Each path below is one point turned by a fixed rotation once a step. After each direction that follows a path, write how fast that rotation turns it, in deg/step (0 if it stays still).
Each turn is a multiple of 5 degrees from 10 to 175, or 0.
Each row of a path follows its step; steps can be skipped.
Path 1:
step 2: [  4   1  -6   5  -9 -22   1 -11  -6  -2  16 -30   0 -19  23   0  16 -14
  22   1  -7   3   7  -8  13  -5   4  16  -2  -4 -28  10  11  19  10 -20
   3  14   5  -8  -2  19 -12  -8 -13   5  -6  -9   7   2   3 -14   2   7
  -4 -14 -31  14   5  13   2  11 -12 -19 -20   4   7  16  -3  28   5   9
 -15   5   8 -14   7  20]
step 6: [-12  -1   9   4  -6  20  -6   6  27  26 -29   0   2  24 -13   3 -25  -5
  -7   5  -5  -5   5  -8   9 -20 -10 -14  12  -6  -5  27  -4   2 -17   2
   8   1  -8  -9  11 -12  10  -6   3   0  13  16 -16 -18  -1 -12  -3  -8
   7   7 -26   3  -4  16  20  -8 -13  14  -5  25  -5   6  12  -9   7  -4
 -10  16 -12  22   7   5]
step 9: [-19   8 -10 -12 -11   6  -7 -28   3   0  -1  12   4  28  -7  -7  17  38
 -11   5 -12 -21  -5 -10   2  -1  -4  -9  -5 -13  12 -11   3 -10   3  14
  -1   8  -3   6 -10  19 -11  -7  25   8  -6   0 -15 -20   2   2  -3  14
  -4 -25  10  26  12   3 -20 -13  -8 -20 -13   0  -8   4   6  11   2  -7
  16  12   1  -4 -20  -4]
step 11: [ -2 -22  14  -4   6 -16 -12   8  20  -8 -20  22  -8  -3 -14 -13 -17 -33
 -17   5  -9 -13  -2  -8  20  13  15   6  -5  16   4  11  -4  -6  -2  -3
  11  12  -7  -3  -2 -21  -3  19   7   1 -20  -8   9   3  21   7  26   1
  -6   5 -22 -17   2  11 -10  10  -5  19  -2  -3  12  -5   0 -12  21  17
 -17 -15   8   9 -11   2]
step 13: [ 20  -3   9  -7  10  32   2  18 -25 -11  10 -21  28 -11 -20   1   3  10
  -6   0  19   9   6  -5  -2  25   6  14 -13 -23   5  -3  13  14  -2  -6
  -5 -15   8  -6  12  -5   7  -6   9   1  15  -2   8  -8 -28  -4  -9  12
 -15   6  -4  -7  -1  10   2   2   6  15  14   9  -8  -2  -9  -7 -12 -18
  22  -2  14   7  14  24]
step 14: [  2   6   0  20  -7   3  -3   7  -8   7 -11 -17 -22  12 -16  -1   3  19
   2  -3 -18  10 -16 -20  -8  17  -1 -17  14   0  14  -8  -1 -14   9  26
   1  21 -11   8  17 -24  13  25   1 -22   5  -4   5 -14  -9  -9   9  -4
  -4 -25  -3   8   4  17  21   6 -16  -5  -4 -13   1  -3  13   2 -27   2
   9 -11 -17   8 -10   5]
step 16: [-11  10   4  -3   6  -1   6 -10  10  -4   5  37   2 -24  -2   1  -5 -36
 -16   5   4 -12  19 -11 -19  11  -5  -5  -5   0  -8  -4  -1  -4  11 -17
   8   4  -8  12 -12  -2  23   6 -11  -2 -12  10   7  -9 -12   7  -4   0
  17   0   1  -4   7  -7 -21 -13  35  11  -2  -9 -27   6 -21   0 -10 -17
 -13   8  11  20 -11  -3]
step 21: [ 27   9   2   7  17  25  -2 -10   9 -32   7  12   9 -13  -6   0  10 -13
   5  16   9  10  -3  21  -8  -8 -11  15  -6  17  -1   9   7 -11 -11  -9
  -7   2  -3   3 -18  10  13  12  18 -12   9 -24  10  -1  -9 -14   9  -2
  15  -5  -3 -16 -29   3  18  -5   2  -3  18 -25  -2   1  -8   1  -4 -20
   6  23 -10 -11 -12  -7]
step 25: [-18  -2 -29  -9   0  -7   1  10  -7   4  -8   9  12   3   0   1  -2  22
   8   6 -17  -4   8   5 -14   1  -5  17  -3 -11  11   0   5 -17 -16  17
   0  -5   5  -4   0  -2  -2 -28 -18  -1   5   6  -7  -4  18 -19 -21 -19
   8  21  -6   5   4 -30  -9   7 -10  -6 -12 -15  12 -24 -10  10  -9  -9
   1 -26   9  -6  -4 -39]
[ 1 -3 -5  4  1  2 -4 -3  4  0 -2 -2 -3  0  2 -1  2  3 -4 -1  3  0 -4  0
  3  0 -3  1  0  4 -5 -3  1  2  1 -3  2  0 -3 -5  1 -1  0  0 -1  2 -6 -8
  0 -1  6  1  1 -2  0  0  1 -3 -5  7  2  3  2 -7  0 -4  0  0  1  3 -1  0
  1 -7 -3  3  2  1]
115
[ 2 -2 -8 -2  0  3  1 -1 -2  3  2  0  0  0  5  2  0 -1  2  0 -4 -4  1  3
  3 -4  0 -2 -1  6  0  0  8  0 -4 -4 -3  0  1 -2  2 -3  1 -1  3 -2 -1 -1
 -4 -2  0 -5  1 -4 -2 -4 -2  1  1 -6  3  0  1  3  1  0  0  7  3  0  7  0
  3  3  2  3  0 -6]
20
[ -1   3   1  -4   6   1  -1  -2   3   1   3   0   0  -4   1   3   1 -10
  -2   6  -4   0   1   3  -2  -6   2   0   7   3   2   1   0   0  -4   1
   0   2   3   2  -1  -1  -3   1  -1   8   5  -3  -3  -6   3   1   1   1
   2   3  -4  -2  -2   4  -2  -1   2   2   1  -1  -1   1   2  -1  -2  -2
  -3  -4  -2   1   1   3]
70
[ 1  3  2 -2  2 -4 -3  1 -1 -1  5 -6 -3 -1  4 -1 -2 -1 -5 -1 -2  3 -2 -3
  1  2  3 -2  0  1 -1 -3  3 -4  3  2  4 -3  1 -3  1  3  1  0  6  3 -2  5
 -2 -1 -3 -6  0 -8  1 -2  1 -2 -2 -1 -1 -5  0 -2  1  1  1 -5  2  5  3 -1
 -5  1 -4 -1 -4  2]
145
[-5  4  1  3 -5 -2  0  2  0  0  1 -4  0  3 -1 -3 -1  3 -1  1  1 -2  3 -2
  1 -6  1 -3  1 -1  3  3  3  6  5 -1  3  1 -1  1 -3 -4  3  3 -5  5  1 -3
  3  1 -1 -3  3  2 -2 -3  0  0  0 -1  3  5 -6 -1  5  6 -3  3  7 -1  1  1
 -2 -1 -1  0 -5  1]
85
[ 4 -3  1  0  0  0  2 -7  1 -7  1 -1  2 -6  2  4  2  3  3  4 -4 -4 -3  2
 -5 -2 -1 -2 -2 -2 -4  2 -3  0  6 -1  0 -1 -1 -2 -1 -1  0  1 -2 -3  0  1
 -2 -4 -6  2  0 -2 -1 -7  1  3 -2  4 -1 -3 -4 -1 -1 -4 -3  3  2 -1 -4  5
 -1  2  1  0 -4  0]
55
Path 2:
step 0: [  5  12  -1 -16  -6   0 -24  21 -20 -10   9  -1  24  -4   9   2 -10 -15
   5 -19 -19  -3  16   7   2  -1 -21  10  15   0  -5 -13  15 -14   9  -2
   6 -33  12  -2   8 -15   4   2  16  -4 -11   3 -13  24   7   4   4   0
  18  20   1   5 -18  20 -16  21   4 -27 -13   0 -10  12   0   9   9  10
   4   1  -4 -18  18 -10]
step 3: [ -8   1   3 -20 -16   1  -8  31  -7   4   3  -1  -1   2 -15 -17 -15   2
   6   7 -12   3   5   7  -5  31 -10   7  15  19 -15  15   7  -1   1 -13
  12 -10   2  -6   0  -9  -1  22  15  -9  -5 -18 -11   6  10  15   5  21
  21  15 -13  -9 -16 -21   1  27   0   0   3  -3  -9  18  13 -11 -10  10
  35   1  -5 -17  -7 -20]
step 5: [ -6  -2 -13   4  -5  -9  15  25 -22   2   2 -13   3 -14  14  13 -16  10
 -12  19 -10   1  -3  12 -11 -14 -13 -12 -24   1 -15 -17   9  14  28 -21
  -8 -11  -8  -7  -1  19   4   0   1 -17 -22 -23  -2  -4 -15 -20 -20  -5
  22   2   5 -13   4  -8  14  12  -6 -19  20 -11  -8   0  13 -14 -12   0
   6  -4  -1 -17  -7  -9]
step 6: [ -8   3  -2   7  -9  -3  29  18  -4  -8   5   4  13 -11  -5 -26 -11  -3
   7  -8  -4   1  -2  22  -3   8  -2 -26  13  12  -5   4  -6   6  11  -3
   8 -21  -7 -16 -23  11  -4   8   5 -18   7 -32   2  28  -6   5  -8  29
  23  -5  -7 -12 -14 -20  -2   4 -13  20 -13  21 -17   8   4   9  -1  11
 -16  -4   7 -15   8  -3]
step 11: [  4   7  -9  -3   8   7  14  -5  -4   5   6 -18   2  -8   8  11  30  -1
 -14   5  -7 -23  -8 -23 -11   1 -19  21  13  25  27 -10 -16 -10   2 -25
  10  -3   3   1  -7  -4  -5   1   0  -1 -12  -2  23  19  -3 -12 -15  -3
  23   1   5  -8   8 -18 -24  25   5 -10   2   9  -7 -14   4  20  -3   3
  -4 -11  10 -26   6   9]
step 13: [ 18 -23   2  -9  -7   8 -24  -1  14  13  35 -15 -12  -9   2  13  -7 -15
   4   6 -14  -2  10  -5   3   0 -32 -28   4  11  10  20 -25 -10 -16  -3
  12   2  -1 -16   3   1 -28 -15 -14  -4   5  -6   3  -6  -4 -12  -2  -6
   1  16  -2 -17 -11 -25 -12   8 -13   7   7  -6   7  -9  14   2 -19  14
   0   8   2  -4  11  -3]
step 15: [-12 -23 -15 -14   3 -12  -2  17  -6  12  15   1  -2  17  11   7 -10 -11
   2 -10  18   1   3  37 -17  15   1   2   5  12  23  10   8   8  -4 -22
   8  -9  -8 -28  -6  -5  -7   8   7   1   3 -25  10 -16  17  -6   5 -16
  11   4   3  -8   3  -3  -6  14   8  12  11  12 -23  -9  -3  -5  10  33
  15   4 -11 -10  23   5]
step 16: [-16   2  -3 -19 -10 -22   5  10   4 -22  20 -22   0   9  25  16  10  11
  27   2   5   9  14   2  -8 -11 -32 -28  13  19  16   0 -14  17 -14   4
  -1  -6  -6 -19  -3  16 -33 -14 -17   3   8  -2 -10  -1  15  -1  -3  -1
   4  -6  -7 -10   5  -7   0  -2 -15 -16  14  13   0  -8  -3 -17  -2   8
  -5   0   6  -1  -7   0]
step 22: [  9  -7   1   1   5 -13  -1  10 -14  12  15  11  -1  16  -9  18   5  16
  -3 -34  -3 -12 -27   5  10  12 -23   2  11  -4  21  10 -14  -4   9  13
 -14   2  19 -20  10  11 -20 -12  -2  -5 -10  14  10  17  11  -2 -12   3
  28  19  16 -10  -2   9   9 -12 -14  -1  14  -3  10 -15  15  13  -9 -11
   4  24   5   2   3  10]
[ 2  3  0  4  0 -1 -5  0  1 -3  2  3 -2 -4  3  2  1  0 -2  5  9  0  4 -3
  0 -1 -1 -6 -6  3  0  8 -5 -2  1  4 -3 -5 -1 -2 -1  3  2 -3  0 -2  0 -2
 -3  2 -6 -2  1  4 -1 -1 -1 -1 -2 -1  1  1 -1  4  0  1 -1  0 -3 -5  2 -3
  0 -2 -3  0 -4 -3]
100
[ 0  3  0  2  2  2 -1 -4 -4  3 -7 -2 -1 -2  1  1  0 -1  1  1 -3 -2 -3  0
  0 -1 -1  2  0 -3 -2  3 -8 -1 -2  3 -2  0  0  3 -7 -4  1  1  0  0 -3  4
  8  6 -2  0 -3 -2 -3  2  0 -6 -1  3  5 -1 -3  5  1  0  0 -3  1  2  2  4
 -3  2 -1 -3 -1  4]
25
[-1 -2 -1 -5  2  2 -7 -4 -3  6  4  1  3  4  0  2  1 -6  7  2 -1 -4  0  2
 -1  1 -2 -4  3  2 -1  1  2 -1 -2 -1 -2  2 -4  2  3  0  0  3 -1  3 -3  1
  0  0 -2 -2  0  0 -2 -6  0 -1  0  3 -3  8  1 -1 -1 -1 -3 -4 -2  1  4 -1
 -5 -1  1  3 -2 -5]
25
[-5 -2 -3  1  1  2  5  4 -1  3  0  0 -1  1 -1  6 -5 -2  2 -2 -2  0  0  3
  1  2  4 -7 -4 -1  6  1  1 -2  3 -2  1  8  1  2 -1  4 -4  1 -1  6  0 -3
 -4  4 -3 -1 -2  0 -3  4 -2 -3 -4 -3  0 -3  1  1 -1 -1  2 -1  3  1  3 -4
  2  0 -5 -4 -2  1]
40
[ 0 -1 -2 -1  4  4  2 -7 -2 -8  0  1  0  4  3  0 -5  3  1  0  1  0  3  2
  1  3  4 -6  0  3 -2 -2 -1  5  3  2  0  1 -1 -3 -2  0  6  0  3  1 -1  3
 -3 -1  3  1 -3 -1 -1 -4  0 -4  1  2 -3 -5 -3 -4  0  2 -5  4  0  2 -1  4
 -6 -5 -1 -1 -2  3]
35
[-4  4 -7  6  3  1  2  0  2 -1  1  1 -2 -1  4  0  2  4  5 -5  4 -4  4 -4
 -1  2 -1 -2  0  1 -3 -3  3 -2 -1  3  2  2 -3  0  1  0  1  3 -1 -5 -2  2
  4  6  0 -1  0 -3 -5  3  1  6 -1  5 -2  2  2  0 -6 -1  2  3  5 -1 -1 -2
  0  1  2  3  5  0]
35
Path 3:
step 1: [ -3 -11 -16  -9   2   3   4  -9  18   1  11   3  -5 -10   1 -25  -6  17
   2  26 -16  -2 -17  18  -2  10  15  13  14   2   9   9  10  15  24   3
  -4  -4  16  12   0 -15   3  26   6   4 -30 -13  13  17  15   6   1  -5
 -29  18  -2 -11 -14  19 -15   6   3  -5 -13  -8  21 -10 -17   3 -12 -10
  11  -1  -2  -8 -26  -4]
step 2: [ 13   8   4  20 -11  19 -13 -25   5  -5 -31  -1  -8  13  -1 -14 -21   9
   1   6  -7  -2  -8  -7  12  -4   0   3  -4  18  12 -21  18   8   8  -4
  -4   0   5  -2  11   7 -22   4   1   2   1 -13   6  -3  32  -4   2  29
  -5  11  -9  -9 -24  11  -8  -5   0   7   4   7  -4  -3 -19  29  18 -13
  14  -6  -1  27 -22  10]
step 3: [  4  21 -28  -3   3  19   1 -21   0   5  -1  -9  10  17  -4 -29 -23  -5
   4   9 -12   2  10 -14  -7 -18 -24  -9   2  -3   8  15   6  10  -7 -28
 -16  19 -12  12   8 -16  25  15 -13  16 -13  -7  13 -17  -1  17  11  -5
  -7   5 -15   3  -4  12  -7  -9  14   6  13   4 -20 -16   1  -7   6  -9
   5   4  -5  20  -7  -8]
step 5: [ 21   4  -4  -7  -6  -5  -1 -26   1 -12   1   9   7  -9  -5   2 -17  22
   1  -5 -13 -25  -8   9  -5  15   9   5   7   5  -1  16   7 -15  -3  -9
 -14   1 -21   8  12  -2 -30   8   0  29   2 -25   9  24  25   5  -2  16
 -23  -4   0  -7  -3  22 -10 -19  -7 -10  22  -2  13  -9  -6  12   2 -17
  15   7   6  15  -5  10]
step 9: [ 19 -14  16  -9  -3  -7 -20 -14   8 -18  -1 -13   6  -9  -8   4  -3   2
   0  -3   5   2 -11  -3 -11   3   2  25  23  20  -3   0 -11   5  12   2
 -13   5  -5  -1  36 -21 -15  10  13   3  12  -8  -5  22   8  12  17  -3
 -24  -4 -20  -2 -20  23  11  16   7 -24  -5 -11 -12  18  14 -15  -4  -6
  14   1   8   3 -21  -8]
step 12: [ 16 -12  12   1  -9   1 -18 -11  13  14   8  -2  14  20 -14 -22   4   5
   2   9   8  -2  -6 -14 -12 -13 -12  20   3 -17 -11  -1  11 -14  13  -8
 -38  10 -17 -16  34  -1   1   4 -24   1  -5  -9  -8  10   2  12  10 -11
  -6 -13 -15 -24   7   4   5  19  -1 -18 -21  17   0  -9   2  -3  -5  -4
  11   8  -5  11 -16 -11]
step 14: [ 21 -13 -32  -6   0   4 -20  11  24  -7  11   3  -2 -10  -3 -24 -14  20
  -8  -4 -11  19   2 -29   9   2  -5   8   3  13  10 -13  12  13  -4 -10
   3  -4  -4  -8  15  -7 -20  12   5  11  -1 -16   4   6  32 -15  13  -3
  -2   8 -19   1  -2  14  -2   2 -13   5  -6  -4   9  -5  16   2 -10  28
  20  -4  16  15   5  18]
step 20: [  3  21   3   5 -18  13  -4 -28  10  11  12 -15   1  18 -10  -7   0   5
  15  16   6 -17 -11  -6  10  -5 -11  -8  10  11  14  17  10  -4  27 -15
 -23   3  -8  15  -9 -30   3  -4  11  12 -27   3   3  13  27  17   5   3
  -8  -3  -5  -6   3  -1 -23   0  24  -1  -5   0 -23  -4   1  22   3  -3
  13  21  -4   5   2  -1]
step 23: [  2  10  -8  -1 -22  -8 -26 -11  -8 -19  -8  -6  -7   4 -12 -19 -21   4
  -7  15  17 -18   9  -2  -5 -26   4 -23  26  -2  10  19   7  -4  -5  -5
  -9  12 -26  23  -5  -8   1  19  16  14  -4  -4   3  13  22   5   2 -17
  -9   0 -17   4  10  -9  -7  -8  14  -1  -3  -7  -2  -1  14  -7   2  12
  31 -11  21  17  -4  -1]
[-2  5  6  0 -2 -2  3 -3 -2 -2 -6 -3 -1  0  2  1 -2 -2 -1 -2 -1  1  3 -2
 -5 -4 -1  3  1  0 -3 -5  2  0 -1 -2 -4  3 -3 -3  7  0  3  4 -4 -1  2  4
  1  1 -3 -1 -1  5 -2 -3  0 -2  1  2  5  2 -2 -1  0 -5  3  5 -1 -1  7 -4
 -1  1 -1  2  1 -1]
110
[ 0 -1  1 -2 -1 -2  0  1  5 -1 -2  2 -4 -4  2  4 10  7 -2 -4  3  1  3 -2
 -4 -1 -2  4 -1 -2 -2  1  3  2  1  2  2 -2 -1 -6  4 -1  3 -2  1  0  0  0
  1  2  1 -5  3 -5  4  2 -2 -4  1 -1 -1 -3  5 -3  1  2 -5 -5  1 -3  0 -4
 -1 -5  2  4  1 -1]
20
[ 1 -3  2  0 -1  5 -3 -2 -1  1  0 -1  0  2  6  1  0 -3  2  2  3 -1  0  1
 -4  4  2 -2  0 -1 -3 -8 -2  2  1  1 -1 -4  1 -2  1  1  6  2  0  1  0  3
 -1  4 -3 -4  1  0  0 -2  3  7  1  2 -3 -6  1  0  2  1  4 -4 -5  3 -6 -1
 -2  1  5  1 -5  6]
125
[-1 -2 -4 -2 -1 -1 -2 -5  0  2  3  0  3  6  5  2  0  1 -1  1  2  1  0  4
  1  2 -3  1  2 -4 -4  0  1 -3  0  2  2  3  2  1  5 -1  2 -3  3 -1  0  0
 -2 -6 -4 -3  2 -4 -3  5 -3  5 -3  2  2  5 -2 -1  4  5  0  0  3 -7  4  0
 -3  3 -4  0 -5 -4]
120
[-1  0  3  0  6  1  3  2  0 -6  2  4 -6 -2 -4 -1 -1  2  1 -1  0 -2 -1  1
  0 -1  0  0 -5  3 -1 -2  6 -1 -5  4 -1 -3 -2 -1  1  3 -1 -3  1  1  2 -2
 -2 -5  4 -1  0  3 -1 -5  0  7 -3 -1  1 -4  0  4  4  6  3 -3 -3 -3  4 -4
  1  5 -5  1  1  2]
130
[-3 -5  2  4  2  1  4  0  1  1 -2  0 -4  5 -2  0 -1  0 -1  2  6  1 -4 -4
 -7 -2 -1  2 -4 -1 -1  4 -1  1  0  4 -2  5  0  5  1 -2  2  3 -1 -1  0 -3
 -3  0  4  3  2 -4  6  6 -1  0 -5 -1 -2 -3 -2 -3  1 -3  4 -1  1  4  5  4
 -2  1  1 -3 -2  3]
35
